Rotation paths and how fast each direction turns (degrees each step)
Each turn is a multiple of 5 degrees from 10 to 175, or 0.
Each row of a path follows its step; steps can be skipped.
Rotation 1:
step 0: [0.70,1.56,-0.78,1.78,-0.89,1.07,2.32,-1.56,-1.49,1.81,1.51,1.10,0.00,2.16,-0.05,-0.83,2.11,-0.72,-1.35,1.39,-0.32,-1.78,0.94,-0.56,1.37,0.64,-1.95,-2.23,1.10,-0.05,-0.65,-1.78,0.12,-1.74,0.02,0.25,-0.60,1.25,-0.36,1.14,0.79,0.93,-1.20,-1.04,-0.30,-0.18,-2.41,-1.64,-2.00,-1.19]
step 2: [-0.48,0.11,-0.47,-0.33,-1.39,-0.52,1.69,-1.10,-1.92,0.41,1.78,0.80,-0.61,-1.94,0.95,-0.58,-2.37,-1.21,0.74,1.99,1.32,-0.89,2.42,-1.65,-1.54,-1.45,0.01,-2.02,-0.14,-0.58,0.80,-1.06,-1.12,0.27,-0.52,-0.09,1.47,1.52,0.74,-0.34,-1.21,-2.70,-0.29,0.84,1.39,1.37,-2.59,-0.83,-1.93,-0.33]
step 3: [-1.39,0.13,1.66,1.14,1.19,0.27,1.55,0.02,-0.82,0.26,1.47,0.38,0.68,1.07,-1.11,-1.12,-0.99,-2.99,-1.45,2.30,1.83,-1.15,1.34,0.39,-1.81,1.06,0.58,-0.79,1.77,-0.92,-1.31,-0.82,-0.24,0.31,-1.20,-2.00,-0.06,0.96,-0.14,-0.03,-0.25,-0.19,-0.88,0.20,3.54,2.72,0.18,-0.55,-1.43,1.29]
step 4: [-0.86,0.54,1.52,1.51,-1.98,0.02,1.24,-0.48,-0.73,-1.20,0.98,-0.49,-0.15,-0.82,0.66,-1.74,0.04,-2.35,-0.04,0.70,1.83,0.68,-0.40,2.02,0.74,2.19,1.58,-0.40,1.55,0.71,1.10,0.17,-1.82,0.42,-0.39,-2.43,0.91,1.38,-1.64,-3.03,1.11,-1.22,1.35,-0.76,0.05,2.16,-0.94,1.60,-0.94,1.11]
step 5: [0.99,0.34,1.39,0.76,-3.08,0.21,3.46,0.27,-1.26,-0.72,2.06,-2.71,0.76,0.18,-0.45,-0.35,1.40,-0.19,-3.24,1.29,1.14,-1.50,0.08,0.21,-0.61,0.27,0.30,1.15,-0.22,0.26,0.77,-1.35,-1.40,-1.66,-1.83,-0.57,1.74,0.33,-1.22,-0.37,-0.56,-0.73,1.14,-0.34,-1.57,1.00,-0.82,-0.90,-1.34,-0.28]
step 6: [1.31,1.60,1.19,2.59,-0.56,-0.47,-0.11,-1.57,-1.21,0.21,0.52,-1.11,1.29,0.50,0.86,0.10,0.87,-0.14,-1.25,1.59,1.92,0.63,-0.04,0.77,0.13,0.54,-1.93,1.27,0.88,-0.54,0.52,-2.00,-2.03,-1.87,-0.83,-1.32,-1.11,-1.18,-1.02,0.97,-0.36,2.03,-2.24,-3.13,-0.60,1.55,-1.60,0.02,-1.96,0.37]
step 7: [-0.41,2.70,-1.86,1.62,-2.31,0.35,2.15,0.18,-1.96,-0.21,2.02,0.05,0.11,-1.49,0.97,0.28,0.30,1.69,1.10,-0.16,2.55,0.63,-0.42,-0.83,0.12,-0.28,0.73,-0.23,-0.39,-1.30,1.53,-0.39,-1.03,-2.41,2.17,-0.01,-0.09,0.58,-0.59,-1.05,-0.11,0.34,-2.46,-1.87,0.98,-0.26,-1.91,1.00,-1.79,0.85]
step 8: [0.65,0.28,-1.11,2.59,-0.80,-0.22,3.02,-0.87,-2.04,2.30,2.04,-1.13,-1.14,-0.95,1.00,0.39,0.16,1.05,-0.71,0.61,1.42,0.90,1.59,-1.00,-2.95,0.57,0.65,-2.96,1.01,-0.51,-2.16,-1.65,0.90,-0.51,-0.51,0.73,-0.57,-0.17,-0.83,-0.05,-1.00,-0.07,-1.48,0.07,1.54,0.03,-0.83,-0.42,-1.20,-1.15]
step 9: [-1.28,1.71,0.53,2.38,0.87,1.65,2.03,-0.31,-1.50,1.24,0.17,1.59,0.43,-0.21,1.87,-1.29,0.60,-1.45,-0.53,1.40,0.14,-0.22,1.56,0.65,1.14,2.30,-1.11,-2.82,0.84,-0.06,-1.83,1.85,-0.20,0.47,0.07,0.04,-0.84,1.47,-0.30,-0.37,0.15,-0.03,-1.28,-1.00,1.53,1.73,-2.41,0.43,-1.68,-1.76]
step 11: [0.99,-1.06,2.31,-0.08,-1.07,0.80,-0.25,-0.84,-1.50,0.32,2.39,-0.31,0.01,-0.06,0.81,-2.34,-0.06,-1.88,-0.59,2.67,0.64,-0.18,2.37,-1.48,0.17,-0.72,0.39,-0.57,0.24,1.00,-0.07,-2.06,-2.54,0.28,-2.98,-1.07,0.83,1.15,-0.20,-0.09,-1.73,0.39,0.42,-0.26,0.88,0.06,-2.29,-1.85,-1.59,0.21]
step 12: [-1.27,0.37,2.63,0.20,-0.46,0.57,0.30,-0.33,-1.26,-2.29,1.79,0.54,1.10,0.11,0.02,-0.83,0.07,-1.44,-1.71,1.19,2.71,-0.46,0.12,-0.06,1.43,0.19,-0.15,0.23,1.92,1.12,1.45,-0.79,-1.27,-1.20,0.61,-1.99,0.77,1.28,-1.08,0.85,-1.44,-0.10,-2.36,-1.94,3.05,0.91,0.98,0.45,-1.77,1.13]
[-0.02,-0.67,0.33,0.06,0.37,0.12,-0.01,0.60,-0.12,-0.19,0.04,-0.08,0.01,0.00,0.32,-0.56,-0.12,0.70,0.01,-0.09,0.55,0.44,-0.31,-0.26,0.34,0.17,-0.19,0.35,-0.16,0.35,-0.24,0.49,-0.21,0.84,-0.09,0.23,0.11,0.45,-0.47,0.15,-0.92,0.53,-0.44,0.08,0.09,-0.93,0.24,0.11,-0.05,-0.52] -> 10
[-0.69,0.28,-0.34,-0.66,-0.12,0.03,0.10,0.03,0.00,0.54,0.50,-0.64,0.17,-0.56,0.24,0.17,0.05,0.49,0.17,0.14,-0.07,-0.23,-0.05,0.01,-0.78,-0.65,0.65,-0.28,0.21,0.20,0.30,-0.21,-0.01,0.22,-0.64,-0.39,0.45,0.14,0.29,-0.30,-0.13,-0.04,0.40,0.05,-0.74,-0.76,-0.02,0.32,-0.12,-0.48] -> 125
[0.46,-0.39,-0.62,0.44,-0.50,-0.33,-0.36,-1.08,-0.23,0.29,-0.57,-0.23,-0.78,0.03,0.38,-0.05,-0.49,-0.05,0.19,0.09,0.25,-0.09,0.01,0.25,-0.18,-0.01,0.08,-0.03,0.81,0.56,0.15,0.17,-0.52,0.40,-0.12,-0.40,-0.20,-0.47,-0.10,0.34,-0.13,0.34,-0.09,0.26,-0.12,0.28,0.71,0.27,0.15,-0.24] -> 160
[0.06,-0.21,0.12,-0.78,-0.12,0.11,-0.12,-0.19,0.15,-0.89,-0.12,-0.07,0.29,-0.17,-0.55,-0.31,0.00,-0.35,0.05,0.63,-0.44,0.36,-0.30,0.21,-0.18,-0.41,0.01,-0.52,0.23,0.39,-0.02,0.22,-0.51,0.56,-0.57,0.09,-0.21,0.44,0.37,-0.31,0.34,-0.17,-0.26,0.71,1.03,0.33,-0.16,-0.20,-0.14,-0.38] -> 45
[0.45,0.32,-0.36,0.05,0.23,-0.58,0.15,-0.34,-0.01,0.54,-0.12,-0.63,0.50,-0.24,-0.47,-0.57,0.38,0.49,-0.69,-0.44,0.12,-0.02,0.10,0.27,-0.53,0.27,0.04,0.42,-0.67,-0.03,0.61,0.28,-0.33,0.59,0.17,0.45,-0.23,-0.22,0.13,-0.46,0.10,0.17,0.22,-0.60,0.66,0.31,-0.19,0.36,0.15,-0.05] -> 35
[0.06,0.20,0.36,0.06,-0.11,-0.25,0.20,0.21,-0.32,0.23,-0.22,-0.48,-0.01,0.69,-0.23,0.39,0.11,-0.31,-0.02,0.37,-0.36,-0.48,0.01,0.58,0.67,1.02,0.38,-0.05,0.30,0.06,-0.34,0.03,-0.21,0.29,-0.07,0.70,0.50,0.29,-0.09,-0.62,0.39,0.53,0.29,0.39,-0.56,-0.04,-0.23,0.13,0.47,-0.65] -> 70
[0.04,0.18,-0.30,-0.12,0.15,0.20,-0.47,0.36,-0.21,0.11,-0.09,-0.18,0.08,0.17,-0.21,0.33,-0.83,-0.24,0.57,0.49,0.65,-0.05,0.28,-0.48,0.09,-0.45,0.52,0.42,-0.30,-0.74,0.19,-0.21,-0.46,0.11,-0.19,-0.02,0.18,-0.34,0.20,0.07,-0.05,1.14,-0.07,0.21,0.51,0.00,-0.70,0.01,0.43,0.53] -> 85
[0.45,0.23,-0.23,-0.06,0.72,-0.13,0.51,0.18,-0.06,-0.32,-0.11,-0.64,0.81,0.18,0.24,0.32,0.13,-0.09,0.00,0.25,0.74,0.18,0.11,0.23,-0.26,0.07,0.00,-0.11,-0.06,0.60,-0.51,-0.81,0.56,-0.08,-0.19,-0.10,0.02,-0.40,0.09,-0.19,0.14,-0.07,-0.41,0.32,0.17,-0.15,1.09,-0.24,0.61,0.41] -> 155
